In the rows, zero is written as 128.
Families of rows that turns and mirrors carry onto each other, the same ones carrying the whole set onto itself: the rest of each named row's family, in list order
11 families of 3 rows
ririf: [104 105 130 145 162 134 108 128 144]
Fufi: [153  89 146 155 131 119 113 112 132]
vuzi: [151 142 137 153 163 125 134 121 135]
Ges: [109 145 138 118 116 164 111 133 160]
vib: [155 146 129 143 128 125 145 149 160]
tupeg: [154 154 148 127  96 151 125 123 147]
lov: [145 114 136 124  85 167 119 139 125]
besu: [135 109 153 126  83 151  99 123 153]
gir: [165  84 154 140 125 135 129 121 145]
lomun: [108 111 122 135 129 132 122 156 171]
lodo: [124 139 142 152 133 125 150 132  99]
lozol: [154 134 139 134 157 145 153 131 151]
Pof: [135 114 129 144 102  86 139 102 133]
Lef: [120 133 145  93 104 113 121 119 169]
tif: [138  96 120 104  94 144 157 126 129]
dima: [120  99 122 121 141 126  87 103 120]
vir: [114 148 117 138 132 100 150 114 141]
peki: [131 129 148  99  98 109 123 115 167]
tas: [141  88 132 123 117 119 120 103  96]
vem: [114  91 134 126 152 153 125 136 158]
tef: [ 87 113 136 146 136 130 131 136 107]
silu: [146 147 129 123  99 169 133 142 126]
moz: [132 143 116 123 160 132 110 106 120]
ganor: [152  93 138 146  98 118 123 143 159]
tepus: [138 141 125 122 145 125 144 105  96]
fad: [138 123 114 100 109 148 170 125 124]
dap: [122  99 148 155 113 118 131 127  97]
fusu: [163 119 132 132 136 119 105  94 110]
fati: [130 141 147  97 105 113 127 118 166]
Denaz: [ 92 102 120 135 118  99 126 115 142]
zoku: [ 95 106 116 111 147 134 122 113 109]
fepap: [118 123 123 115 100 173 117 147 132]
zuso: [114 104 112 100 110 152 156 132 132]

Which other rows belong to the same family as zuso? tif, fad
Which other rows belong to the same family as dap? lodo, tef
Which other rows belong to the same family as lozol? gir, vem
Which other rows belong to the same family as ganor? vib, lomun
Which other rows belong to the same family as fusu? dima, moz
Which other rows belong to the same family as Lef? peki, fati
Which other rows belong to the same family as silu? lov, fepap
Which other rows belong to the same family as zoku? tas, tepus

